(in the rows, 128 means zero)
These are runs of 6 systems, one row a step. Runs of the same system follow the same rule from any start.
trace 1, gem (8 x 26):
[[133  95 122 174 107 195  84 136 150 126 136  83 110 123 111 133 151  88
  108 109 110 116  95  75 171 110]
 [113  71 102 110 134  85 124 138 126 116  99  72 148  81 184 147  94 175
  157 155 123 121 102 139 147 139]
 [145 159 156  83 186 141 164 107 127 122 123 161 144 107 166 119 118 112
  142 116 185 171 170 179 103 130]
 [142 152 168 151 131 200 107  69 160 128 119 141 107 130  60 120 162 100
  116 128 109 144 119 101 149  94]
 [103  65 103 170  99 135  94 172 135 105 119  81 125  84 151 130 132 140
  152 104 105 122  66 102 152 124]
 [112 103 128  81 156 117 158 115 123 119 118 101 152 103 198 164  75 135
  143 148 183 123 164 168 112 145]
 [187 193 182 106 163 148 149  81 152 136 124 148 133 109  96 120 163 114
  128 124 146 168 143 155 136  88]
 [122  90 114 175 133 194  70 130 143 124 120 119 105 117 111  98 155  99
  118 111  89 145  87  74 165 123]]
trace 2, Dufi, 8 rows:
[[144 163 171  91 124 115 170  64 134  87 101 166 115 128 100 148 101 134
  135 164 130 114 153 149  66 111]
 [143 153 126 169  91 156 119 180 151 160 147 153 129 133 120  87 165  63
  180  93 148 144 111  96 119 119]
 [ 75  91 100 141 111 123 104 129 120 165 145  69 142 160 120 169 113 162
   92 150 119  90 137 115 188 151]
 [168 147 133  97 153  57 153 141  94  76 120 144 119  99 140 123 135 185
  101 106 100 141 109 174 102 112]
 [161 149 127 111 144 170 129 104 138 143 122 175 115 168 138 102 111  43
  134 153 149 132 173  98  82 138]
 [ 74 131 137 170  70 129 113 125 161 166 124 124 141 124  67 127 151 156
  183 141 112 124  96 106 164 125]
 [105  93  93 136 137 106 123 196  80  97 162 104 123 135 174 140 123 154
   71  72 129 111 124 149 133 151]
 [189 168 156  75 138 101 163  69 130 113 112 123 123 141 117 161 106 122
  102 174 132 106 164 143  98 103]]
trace 3, pib (8 x 26):
[[ 95 105  98 109 180 103 101  96 106 162 119 123 140 150 130 122 118 190
   84 162  91 141 141 138 183 161]
 [114 135 150 116 156 136 150 122  96  49 124 192  99 117 128 116 119 143
  100  87 124 145 133 166  64 129]
 [133 144 153 148  56 158 144 127 167 122 122 132 119 128 104 142 121  65
  188 139 156  97 124  93  82 106]
 [117 116 103 152 109 103 106 171 141 195 144  68 166 116 138 130 152 152
  154 125 133 133 104 121 202 133]
 [145 125 112  93 191 114 123 116  84 120 145 115 126 156 153 140 120 156
   32 121 119 130 163 157 152 143]
 [160 155 157 107 133 119 147  84 130  71  90 192 100 115 100 106 119 125
  142 147  97 138 119 131  59 107]
 [ 87 115 118 170  81 164 114 166 157 156 129 152 132 128 131  98 134  78
  207 118 149 134 112  91 113 145]
 [ 75 112 123 135 110 121 129 138 125 163 159  61 157 139 123 184 124 172
  102 126 154 100 143 149 192 139]]
trace 4, Kul (8 x 26):
[[168 112  94 121 127 141 112 136 112 108 118 162  91 171 151 100 102  59
  105 147 100 104 139  77  71 141]
 [ 64 125 128 132  75  84 143 120 148 162 112 129 154 125 107 140 107 171
  205 169 133 110 123 133 127 146]
 [114 159 126 140 132 130 141 187  93 132 187 142 130 160 129 129 155 126
   74  54 161 128 154 162 134 140]
 [171 143 136 107 125 116 119  63 131 125 110 112 107 162  81 153 119 133
   75 187  80  95 137  99 136 108]
 [150 134  94 139 107  67 125 187 123 137 113 167 132 115 151  71 139 128
  192 124 102 145  89 115  96 138]
 [ 50 112 116 116 133 158 136 115 114 152 148 149 135 183 139 147  88 117
  111 142 168 107 190 134 115 178]
 [129 176 169 143  92  97 148 120 128 108 141 127 124 120  50 151 166 188
  108 104 105 118 107 156 140  91]
 [200 125  84 128 119 119 110 173 112 129 140 126 103 168 161 107 126  58
   93 131 106 103 128  80 100 129]]
trace 5, Moze:
[[ 89 168 133 126 157 145 134 126 127 201 155 172 158 165 114 105 146 126
  135 119 166 163 176 153 156 158]
 [105 127 152 162 125 177 108 108 118  77 140 141  90 136  65 137 155 144
   64  88  92 121 109 123 134 107]
 [165  97 102 129  81  88 133 169 122  76 108 102 107 108 166 139 101 108
  145 136 104  85  90 100  78 118]
 [131 158 115  95 122  76 153 133 136 205 134 120 173 152 151 134 109 128
  171 172 170 124 169 144 139 151]
 [110 166 145 145 168 158 112 117 117 157 157 161 131 150  79 104 177 153
   84  90 120 169 141 153 176 129]
 [131  91 120 149 115 155 104 125 112  48 113 143  73 131 116 124 118 114
   85 114  73 103  95  94  85 120]
 [130 123 115 111  73  65 159 152 138 127 110 113 144 112 162 147  90 126
  200 162 146  93 122 126  81 132]
 [123 176 132 122 138 123 141 145 132 212 169 122 167 159 123 129 156 122
  128 116 179 145 172 152 176 141]]
trace 6, Kul (8 x 26):
[[ 94 123 125 159  61 138 131 165 164 173 138 100 152 120 129 142 127  98
  205 130 172 110 120 107 138 132]
 [110 127 115 129 160 125 117 149 106 169 171  81 153 145 138 150 150 163
   64  96 146 134 149 156 205 140]
 [193 143 140  91 183 106 126  79 111  86  99 144 106 116 118 118 132 154
   76 146  78 146 121 140 119 106]
 [135 117 121 134 108 140 124 132 147 112  92 183 113 113 146  83 109  77
  206 146 120 142 108  93  62 134]
 [ 30 102 128 158  89 164 130 148 140 157 152 108 149 137 126 159 115 131
  160 114 177 112 143 130 150 155]
 [153 152 148 124 138 115 139 139 109 115 166  76 132 123 110 171 159 170
   50  85 132 118 129 166 174 100]
 [234 144 117  95 162 108 118 104 129 123  97 133 112 127 145  99 127  88
  112 166  90 137 123 100 112 105]
 [ 78 103 109 134 130 132 114 123 145 158  92 177 141 118 146  82 108 121
  217 160 124 159 118 110 111 163]]
trace 7, gem, 8 rows:
[[158 164 155 137 156 169 119 104 142 117 113 202 109 119  96  71 160  91
  147 111 113 178 118 118 101 112]
 [ 56  80 126 180  79 184  95 128 149 124 123 112 116 127  98 139 123 119
  154 129 119 107  99  85 143 135]
 [113 110 131 115 108  87 159 161 121 109 141  64 153  88 170 184 108 169
  137 110 168 104 122 171 136 123]
 [207 164 140  81 188 136 144 102 127 142 131 120 136 135 160 131 128  87
   90 136 160 148 174 149 132 113]
 [149 135 131 145 150 149  88  87 148 143  93 161 115 120  83  77 159 126
  141 151  66 167  93  92 153 115]
 [ 41  68 112 165 107 156 111 162 125  95 122 143 122 102 149 118 113 144
  165  97 129 131  96 122 113 158]
 [114 136 163 100 105 127 178 108 136 102 138  87 141 115 141 201  93 132
  129 133 190  91 164 166 103 116]
 [227 180 144 119 147 127 131 131 146 160 141  96 140 119 124 125 172  94
  109 118 138 148 128 128 165  84]]
trace 8, Moze:
[[117  61  76 127 122  92 114 179  97  93 123  94 119 117 194 135  93 141
  116 123 107 100 103 117 113 152]
 [142 171 148  71 147  90 180  99 123 146 127 144 153 140 145 149 101 135
  140 157 177 128 184 175 101 134]
 [150 178 157 159 134 169 114 121 150 161 142 166 127 132  71  88 190 106
  136  97 123 169 118 121 156 105]
 [ 89  59  94 164 107 158  80 134 119  98 120 104  98 141 125 134 111 127
   98 134  79  95  96  76 137 142]
 [119 118 122  92 118  58 171 150 107  99 122 110 145 103 175 160  89 173
  147 134 153 108 134 174  92 137]
 [179 198 152 107 150 141 151 121 142 179 151 149 148 152 122 116 151  78
  129 121 175 151 173 142 130 116]
 [114 120 128 167 123 162  78  97 142 140 117 133 109 138  65 108 161 141
  108 138  65 138  92  86 175 118]
 [ 88  62  88 132 119 105 120 176  98  73 119 123 114 109 184 130  93 151
  128 111 112 109 100 128  95 156]]
trace 9, pib (8 x 26):
[[189 190 174 109 168 154 149  97 149 137 129 154 135 107 112 109 165 101
  137 111 156 176 145 155 131  94]
 [114  95 122 168 128 199  75  96 154 134 109 125 106 133  96 108 141  96
  125 141  90 136 102  70 159 124]
 [ 71  55 108 126 142 126 120 139 118  91 109  91 136  80 186 150  89 168
  144 125 134 128 108 145 134 150]
 [160 165 165  86 159 141 175 112 134 122 138 122 146 108 161 156 116 105
  128 113 202 143 174 178 110 112]
 [174 161 160 146 135 170 108  83 168 152 113 126 124 117  74 109 172 102
  137 141 107 158 110 101 166  88]
 [ 90  49  88 153 154 165  73 136 122 112 109 109 117 109 163 107 116 131
  120 126  92 140  93  95 156 152]
 [ 94 105 144  86 154 128 164 100 121  91 116 116 141  98 176 168  78 151
  136 137 179 122 162 177  99 142]
 [179 190 184 125 135 159 154 110 162 134 135 137 137  96 105 125 168  96
  156 102 170 163 133 150 130  83]]
trace 10, Dufi (8 x 26):
[[107 151 121 151  56 123 148 174 122 129 158 158 115 178 112 135 120  82
  141 111 150  81 145 108  71 140]
 [145 165 114 139  69  69 136 163 125 177 163  90 143 173  93 157 146 143
  108 137 120  81 133 117 157 122]
 [172 146  85 111 147  54 117 157  87 146 138 148 122 171 132  97 139 153
   76 134  72 125 127 125 131 145]
 [117 145 117 111 123 101 131  98 110 124 109 204 106 183  97 100 103 126
  124 170  90 114 150 110  70 154]
 [ 89 154 131 166  51 115 139 167 129 131 148 178 118 161  82 115 138 115
  166 111 126 101 118 111  82 136]
 [122 139 100 144  72  91 132 184 108 151 177  94 131 184 118 164 128 126
   85 115 132  68 143 116 137 139]
 [193 169 109  99 125  37 137 135 102 143 133 126 130 161 114 126 137 159
   87 154  83 108 132 134 129 121]
 [143 151  99 118 139 100 117 130 108 150 120 209 113 182 119  68 127 109
  129 152  89 136 142 104  87 156]]
trace 11, bar, 8 rows:
[[ 98 143 124 132 105 158 127 107 124 144 137 184 108 201  95 118 108  78
  115 151 129 103 170  97  85 154]
 [103 152 139 157  65  69 140 156 125 126 141 123 133 124  72 142 156 195
  144 111  99 106  91 141 139 115]
 [157 136  87 119 126 106 133 193  91 138 169 127 125 181 171 127 120  85
   79 101 145  99 159 123 105 148]
 [152 164 132  97 127  66 137  74 123 148 104 149 128 157  80 128 124 172
  115 191  79 116 137 128 126 123]
 [118 146 107 158 121 115 119 192 108 131 144 201 119 143 127  62 157 115
  152  80 112 157 108 123  95 147]
 [ 71 124 125 135  79 133 134 109 118 130 146 130 114 194  84 167 101 132
   90 155 123  67 162 111 111 149]
 [166 171 129 125  97  41 157 185 108 116 146 124 138 112 122 131 156 173
  131  94 117 123 101 162 118 108]
 [167 148  94 110 139 123 119 136 110 173 145 153 121 203 140 105 118  68
   92 153 126 114 173  95 112 152]]
trace 12, bar:
[[109 111 135 140  91 128 140 157 160 152 132  61 164  82 158 164 125 129
  191 121 180 122 113 138 159 118]
 [153 123 125 101 197 152 121 115 124 159 143  76 151 121 171 146 131 127
   79 122 163 152 159 153 191 129]
 [169 111 145 113 189 159 105  69 136  85  83 137 107  87 126 106 133 134
  110 143  86 166 104 121 134 103]
 [ 91  85 132 150 113 184 118 127 156 102  96 149 120  89 154 109 107  88
  204 127 147 141 105 102  92 134]
 [ 65 114 154 135 108 162 145 117 152 149 143  73 161 106 131 184 116 144
  154 122 192 118 147 155 167 130]
 [188 137 142 115 173 142 127 132 129 119 144  68 138  91 154 151 157 130
   77  91 147 148 125 156 179  94]
 [184  95 115 108 174 158  97  86 143 113  82 118 112 107 162 106 109  86
  128 172  98 147 115  88 126 119]
 [ 62  90 135 136 137 154 118 104 153 126  90 153 142  79 142 106 111 147
  211 142 138 164 107 132 124 147]]

Which system made each run below?
trace 13:
[[163 196 157 147  79 131 146 137 161 177 147 139 140 145  79 121 168  87
  170 125 152 127 133 115 128 100]
 [114  98  84 163 118 120  75 154 118 167 142  95 126 156 109 117 151 148
   90 128  76 116 100  88 194 141]]
 : pib
trace 14:
[[ 89 100 139 120 118 104 155 138 106  43 113 141 112  86 148 146 100 176
  137 105 127 117 108 164  72 129]
 [171 171 148 120  95 140 164 152 154 151 147 123 142 132 145 140 129  55
  168 119 195 117 158 126  95 109]]
 : pib
trace 15:
[[ 92 106 168 133 142 190 125  75 173 128 104  98 145  71 126 150 125 134
  175 136 161 157 120 138 162 114]
 [141 100 145 134 173 195 114 126 143 113 132  76 135  74 163 145 143 112
  110  89 164 161 118 143 174 107]]
 : pib
trace 16 (2 x 26):
[[189 128 139 121 150 134 110  87 126  71  92 148  89 113 106 109 135 121
   96 144  65 134  96 105 102  96]
 [102  98 104 154  92 144 114 161 153 137 104 148 131 109 155  94 115  85
  220 137 133 136  99  87  97 145]]
 : gem
trace 17, 2 rows:
[[112 155 118 145 154 150 104 127 111 154 142 209 113 179  91  69 154 114
  104 114 101 159 143 114 124 153]
 [ 73  90 112 149  82 113 113 119 112  83 115 140  97 149  94 143 102 163
  111 148  73  78 106 102  99 144]]
 : Kul
trace 18 (2 x 26):
[[151 136 137 148  51 120 130 126 167 134 104 116 121 122  98 136 124  91
  194 166 118  93  99  79 103 104]
 [ 97 113  86 143 124 106 114 196 117 193 164 102 160 147 170 119 135 128
  139 106 157 131 138 130 174 164]]
 : Kul
trace 19:
[[171 159 120 128  89  60 137 141 105  98 128 152 101 158  89 123 138 150
   96 136  67  93 107 116  89 113]
 [123 130  79 138  94 101 121 187 113 172 146 161 130 185 151  96 116  81
  152 136 131 107 144  94  95 165]]
 : gem
trace 20:
[[187 191 168 123 152 131 147 116 132 105 127 179 117 110  95  95 172 122
  125  96 121 170 121 152 103  92]
 [115  85 100 154 103 182  86 118 147 133 108 133 104 156 124 109 109  66
  141 159 102 107 118  55 118 143]]
 : Kul
trace 21, 2 rows:
[[ 77 111  89 123 141  79 117 156  89 164 155 115 148 166 137 137 121 191
   85 126 115 117 144 149 172 169]
 [164 163 145  96 162 102 153 117  91  74 133 176 102 144 119 121 129 145
   67 107 110 132 145 164  79 119]]
 : bar
trace 22:
[[163 186 160  99 133  64 164 107 138 136 110 155 148  94 106 115 146 173
  173 143 126 159 121 171 118 104]
 [125 138 114 164 132 190  95 152 126 155 155 166 110 173 112  85 156  62
  105  95 125 143 138  89 134 141]]
 : pib
trace 23:
[[188 121 139  95 201 140 122 101 132 122 112  82 141  78 171 135 135 135
  102 127 138 165 127 152 171 105]
 [145  98 137 121 179 190 100  80 152 111  82 144 116  89 150  93 120  88
  154 149 119 174 115 104 124 120]]
 : bar
trace 24, 2 rows:
[[151  92 124 152 140 162  95 139 114  54 118 116  85 100 128 119 142 125
   79  90  80 129  79 106 124 106]
 [127  84 109 112 104 118 132 124 149 115  87 110 130 102 180 136  76  98
  195 177 140 106 120 102  87 137]]
 : gem
trace 25 (2 x 26):
[[ 69 173 154 124 119 127 164 123 116 143 151 197 137 164  97 125 127 141
  143 110 169 134 172 167  93 150]
 [143 160 145 158  81 142 126 138 122 118 167 110 104 170  65 158 159 116
   63  99 114  85 129 111 137 102]]
 : gem
trace 26 (2 x 26):
[[106 157 149 122 185 181 127  97 125 145 133 202 129 145 113  86 144 109
  126 109 149 182 165 149 122 145]
 [ 89  97 142 170  92 174 101 100 139  78 115 131  91 120  74 139 133 139
  115 122  82 107  86  94 123 113]]
 : Kul
trace 27 (2 x 26):
[[ 70 134 179 123 101 139 168  94 150 107 121 114 147  90 108 179 112 166
  171 128 178 121 138 172 119 117]
 [182 161 146 152 123 169 126 167 135 133 168 101 123 125 122 132 177  79
   93  66 153 135 124 125 153  93]]
 : Kul
